[[46, -81],
[-64, 60],
[12, 45],
[77, -35]]
->
[[46, -81],
[12, 45]]

[[4, -14, -35, 0, -9, 22, 22, -4, -12, -19, -18, 2],
[3, 26, -6, 28, 8, -7, -6, 2, 14, -42, 2, -18],
[-35, 9, 72, -40, 34, 30, -65, 19, 13, 52, -29, 2]]
->
[[4, -14, -35, 0, -9, 22, 22, -4, -12, -19, -18, 2],
[-35, 9, 72, -40, 34, 30, -65, 19, 13, 52, -29, 2]]

[[43, 29, 15],
[-23, -34, -31],
[56, -2, 68]]
->
[[43, 29, 15],
[56, -2, 68]]

[[-47, 55, 52, -28, 24, -79],
[-5, 16, -17, 19, -36, -33]]
->
[[-47, 55, 52, -28, 24, -79]]

[[37, 13, -4, -29],
[-7, -47, -36, 39],
[48, 38, -36, 29],
[41, 41, -31, 9],
[8, 13, 17, -35],
[10, -48, -65, 41],
[54, 50, -31, 12],
[-57, -27, 49, 24],
[-1, -47, -49, 35],
[1, 30, -7, -40],
[-23, -19, 22, 4],
[2, 33, 13, -26]]
->
[[37, 13, -4, -29],
[48, 38, -36, 29],
[8, 13, 17, -35],
[54, 50, -31, 12],
[-1, -47, -49, 35],
[-23, -19, 22, 4]]

[[58, -4, 47, -6, -51, -1],
[-54, 63, 55, -27, 26, -72],
[47, -4, 39, 16, -47, -4],
[-40, -51, -20, 23, 51, 21],
[-33, 25, -39, 1, -2, -15],
[-74, -65, -33, 74, 25, 7],
[-5, 52, 56, -34, 2, -49],
[47, 0, 32, 21, -52, -6],
[35, -18, 33, 41, -46, -10]]
->
[[58, -4, 47, -6, -51, -1],
[47, -4, 39, 16, -47, -4],
[-33, 25, -39, 1, -2, -15],
[-5, 52, 56, -34, 2, -49],
[35, -18, 33, 41, -46, -10]]

[[53, 63, -5],
[-3, -6, 25],
[32, 34, -7],
[-22, -46, 53],
[15, 4, 43],
[-2, -48, 72],
[-23, 12, -8],
[-2, -15, -6],
[-6, 3, 15],
[-28, -33, 5],
[-16, 23, -12],
[39, -12, 31]]
->
[[53, 63, -5],
[32, 34, -7],
[15, 4, 43],
[-23, 12, -8],
[-6, 3, 15],
[-16, 23, -12]]
---
[[-11, 49, -2, -9, 27],
[68, -14, -17, 64, 17],
[-14, -57, 16, -12, -47],
[55, -17, -35, 48, 38]]
->
[27, 64, 16, -17]

[[-41, 24, -66, 60],
[-62, -61, 42, -8],
[56, 9, -21, -66]]
->
[60, 42, 9]

[[-17, -33],
[78, -74],
[43, 37],
[15, 78]]
->
[-33, 78]

[[66, -12, -11, -60],
[-35, 67, 45, -25]]
->
[-60, 45]

[[-15, -6, -11, -2],
[-70, -48, -29, -22],
[-5, -8, 3, 12],
[-5, 3, 6, 14],
[-14, 12, -11, -4]]
->
[-2, -29, -8, -5]

[[54, 48, -21],
[-30, -50, -67],
[-27, -17, -60],
[33, 64, -64]]
->
[-21, -50, -27]
